In the rows, zero is written as 128.
The rows of Y fall into several groups, which share some directions, and each row is roughly a mix of its group's hidden directions.
Y, 180 rows:
[[117 125 165  79 135 130  94 134 125 121]
 [128 131 147 167 169 106 148 133 154 131]
 [137 100 136  96 127 121  92 164 113 146]
 [136 134 109 126  87 174 140 128 102 136]
 [125 107 108  90 123 122 105 169 110 144]
 [142 156  93 167 123 144 150 105 118 127]
 [146 133 131 191 118 130 149 133 114 117]
 [115 144 139 127 106 125  74 135 162 136]
 [119 135 129 146 147 119 171  99 118  90]
 [139 140 144 135 122 119 160 168 171 125]
 [137 140 142 102 141 152 145 129  78 149]
 [116 164 145 171 147 128 155 141 135 144]
 [146 158 112 147 119 103 163 104 155 120]
 [170 131 119  99 105 155 154 135 147 122]
 [140 165 135 172 138 124 149 122 127 160]
 [128  90 133  96 124 155 105 127 151  98]
 [148 153 134 141 102 160 136 158 124 163]
 [119 126 151 117 137 154  80 149  98 127]
 [114  90 148 101 133 132 115 150 150  93]
 [ 92 118 134 134 166  91 140 107 122 114]
 [107 116 156 152 162 136 127 119 167 107]
 [145 120 158 162 123 146 172 139 133 144]
 [138 123 125  85 108 134 108 140 109 171]
 [133 145 141  95 141 123 154 128  81 106]
 [ 92 136 121 133 114 158 157 124 132  86]
 [132 145 155 123 120 143 135 168 173 114]
 [137 127 140 140 114 135 171 157 170 119]
 [148 135  93 174 108 111 119 147 116 115]
 [137 128 129 138 166  91  96 101 142 142]
 [114 106 163  89 142 116 122 158 128 149]
 [114 110 102 158 108  98 108 127 165 128]
 [149 167  85 133 122 141 110 114 107 138]
 [129 154 114 156 142  91 141 149  96 145]
 [133 149 142 107 149 132 151 138  73 126]
 [134 130 140 183 109 137 160 149 135 123]
 [123 148 130 113 100 103  97 153 140 165]
 [ 92 124 121 151 102 100 102 143 106 147]
 [ 98 175 150 137 156 135 144 121 110 132]
 [122  94 160  91 124 124 132 144 155 105]
 [ 93 115 155  92 140 116 116 145 143 157]
 [117 159 115 124 128 131 172  90 150 132]
 [130 138 127 162 129 112 173  98 153 123]
 [ 89 150 100  92 139 129 132 135 113 103]
 [143 152 135 138 121 173  96 157 135 141]
 [161 165 136 116  98 147 131 141 131 160]
 [131 140 125 110 104 131 114 126 141 189]
 [134 119 126 161 120 141 164  96 146  96]
 [125 152 144  88 124 147  98 134 135 164]
 [149 140 130 137 117 144  90 138 117 178]
 [143 143 120 168 151 114 149 105 130  91]
 [114 128 153 151 111 135 133 113 120  72]
 [130 154 130  94 114 170 125 139 129 163]
 [132 157 149 111 143 130 158 114  84 111]
 [ 92 172 103 142 129 134 143 132 107 146]
 [120 131 125  94  93 118 112 129 135 176]
 [121 140 102 117 102 138 125 108  76 144]
 [139  89 118  99 101 138  93 145 120 115]
 [162 132 148 179 126 141 144 121 109 140]
 [136  97 131  78 131 149 118 121 159 135]
 [121 103 104 109 115 137  97  90  98 128]
 [132 114 142 174 124 136 156  94 142 110]
 [109 165 109 141 139 123 150 143 128 173]
 [113 105 116 166 105 123  91 130 156 139]
 [148 149 135  93 147 139 152 127  86 140]
 [154 154  88 156 125 130 117 113  97 118]
 [136 152 135 147 120  99 155 156 166 144]
 [140 136 116 157 168 121 159 124 105 100]
 [ 88 108 116 159 113 102 122 134 161 120]
 [137 122 134 109 118 148 175 164 118 105]
 [132 142 121 141 114 130 177  88 149 123]
 [142  90 124 102 128 157 104 130 141  94]
 [153 129 125 131 116  91 105 143 172 146]
 [109 149 127 137 149 121 166  92 160 133]
 [118 143 131 111 116 111 113 156  83 161]
 [113 137 124 132 157 105 107  97 133  83]
 [151 133 120 142 118 102 175 137 161 143]
 [100 100 140 136 169  90 127 116 132 116]
 [140 137 107 103 103 152 142 126  79 132]
 [152 159 143 152 108 176 119 126 135 127]
 [122 102  87 144 122 108 122 130 169 148]
 [106 133 158 124 140 116  85 154 155 114]
 [156 165 139 127 103 171 120 116 139 131]
 [121 120 110  69 123 126 111 127 158 130]
 [137 158 129 106 116 170 137 123 154 160]
 [103 119 155 147 171 100 122 131 149 114]
 [106 115 104 153 121  94 126 135 173 121]
 [141 162 109 176 126 119 146 126 109 148]
 [140 167 149 131 143 128 144 119  78 125]
 [143 163 150 105 153 141 159 129  98 130]
 [133 152 107 161 121 117 172 110 150 122]
 [132 153 134 131 106 175 120 153 104 150]
 [158 124 139 166 103 124 158 106 152 132]
 [134 154 145 143 129 136 172 149 167 127]
 [114 108 111 161 110 107  95 142 161 130]
 [131  96 126 111 119 133  89 162  95 122]
 [128 155 125 113 117 117  69 116 131 147]
 [ 85 136 130  75 143 127 115 132 130 127]
 [142 131 139 136 121 116  75 156 156 139]
 [118 170 133 150 159 117 160 137 107 142]
 [150 137 130 180 101 147 149 126 143 122]
 [105 124 102 137 119 175 100 143 137 106]
 [ 92 160 138 154 127 130 172 131 131 117]
 [103 166 106 154 131 119 155 143 115 154]
 [118  97 130 116 133  76 141 114 103 115]
 [134 143 111 135 123 113 172  96 164 126]
 [156 105 142 164  93 113 128 117 155 131]
 [136 119 136 123 153 129 190 134 130 107]
 [102 119 136 135 173 106 124 118  89 118]
 [ 99 114 126 122 150 127 159 111  82 110]
 [142  86 135  94 120 139  98 120 138 100]
 [172 135 105 117 136 130 167 108 109 140]
 [137 104 132 116 129 122  89 176 109 140]
 [114 133 139 123 102 138 101 142 127 183]
 [108 163 156 112  91 110 112 131 140 148]
 [109 109 169  85 129 129 114 141 149 118]
 [135 114 171 140 131 145 149 122 173 114]
 [113 108 145 107 143 144  87 158 106 140]
 [133 133 133 128 112 168 165 163 106 115]
 [169 125 133 166 101 147 147 122 151 126]
 [156 158 136 144 147  99 133 134 166 148]
 [145 112 157  88 116 126 101 157 134 107]
 [147  89 157 111 123 118 115 120 131  86]
 [132 105 134 168 130 110 156 144 112  92]
 [119 122 134 165 109 122 136 135 183 138]
 [108  98 102 156 111 108 106 133 163 131]
 [159  95 161 110 123 121 130 167 125 121]
 [136 175 149 103 137 121 153 126  98 139]
 [100 114 182 100 141 137 121 121 140 123]
 [147 155  79 157 121 132 134 118 116 150]
 [ 88 125 136 121 127  97  82 115 140 126]
 [128 150 156 157 154 140 145 123 107  90]
 [120 118 150  93 121 134  99 108 168 147]
 [157 156 146 139 123 152  92 155 142 144]
 [140 152 141 116 150 112 120 101  78 120]
 [140 133 141  82 134 151 133 138  89 149]
 [112 145 117 138 150  91 142  92 136  97]
 [101 144 105 168 113 142 114 148 110 102]
 [130 107 154 118 129 132  85 154  91 128]
 [122 106 103 162 125 122 128 114 179 129]
 [122 150 152 145 125 119  79 111  99 136]
 [173 135 122 100 154 105 129 108 153 132]
 [115 155 159 107 176 132 144 125 115 124]
 [115 118 152 110 155 153 158 134 135  87]
 [146 150  72 145 121 127 119 102 120 129]
 [145 144 145 102 154 149 149 136  84 125]
 [128  89 117 107 122 151 122 140 143  82]
 [140  92 137  80 114 136 115 107 147 120]
 [109 105 116  96 130 104 101 156 105 107]
 [104 112 121 122 134 129  78  90 112 128]
 [147  89 147  89 141 137 108 127 144 106]
 [106 118 136 129 153  83  87 117 134 129]
 [148 139 134 171 146 140 138  93 130  98]
 [139 141 149 160 132 106 131 117  91  90]
 [128 152 101 152 111 114 177 116 112 132]
 [107 166 124 153 103 115 151 104 118 153]
 [136 107 143 186 126 123 158 119 132 119]
 [152 135 115 163 116 122 151 102 159 100]
 [126 100 114 168 135 118 109  89 142 146]
 [133 151  80 168 119 125 131 117 113 114]
 [117 155 118 153 142 117 169 103 160 130]
 [122  76 114 124 137 152 132 130 159 103]
 [141  86 133  98 118 142  90 128 149 118]
 [163 143  87 165 114 126 120 112 121 136]
 [ 83 116 148 103 127 132 138 120 169 119]
 [115 110  95 149 117 102 117 137 171 145]
 [156 156  91 142 126 131 127 146  88 130]
 [127 101 121 144 131  70 146 127 113 114]
 [130 168 115 140 123 128 165  91 148 119]
 [ 99 109 122 112 149  85 137 106 109 108]
 [138 147 117 168 125 104 160 104 143 105]
 [148 159 142 146 157 113 108 121  89 143]
 [127 132 125 113 104 115  91 156 124 172]
 [147  88 143 104 106 114 100 113 128 102]
 [127 150  82 147 144 128 147  99 103 139]
 [116 104 131  95 137 136  89 159 105 139]
 [152 128  99 150 144 106 111 120  82 127]
 [170 123 122 175 116 136 159 126 126 127]
 [147 157 139 142 101 174 136 138 130 153]
 [136 133 136 129 149 139 167  97 126  84]
 [137 155 155  97 147 135 141 147  90 113]]

Here is one row of each group, with its name. Which group are the others in?
[ 87 117 142 109 169 104 128 107 121 127]
L
[110 117 110 129 100 141 102 132  76 138]
A
[142 153  84 157 128 138 157 116 106 121]
R
[ 97 157 147 158 108 143 156 107 138 117]
D
[137 156 135  86 137 125 152 131  89 145]
E

[112 110 117 133 152 119 167 123 147  84]
E
[158 116 103  90  93 151 138 117 122 126]
A
[125 100 115 130 156 130 120  96  80 123]
A
[125 106 129 133 137  78  98 126 161 135]
A
[140 129 116 147 162 122 160 115 145  86]
E
[110 122 148 172 103 144 133 134 160 105]
D
[ 90 118 140  93 148 128 103 159 125 111]
D
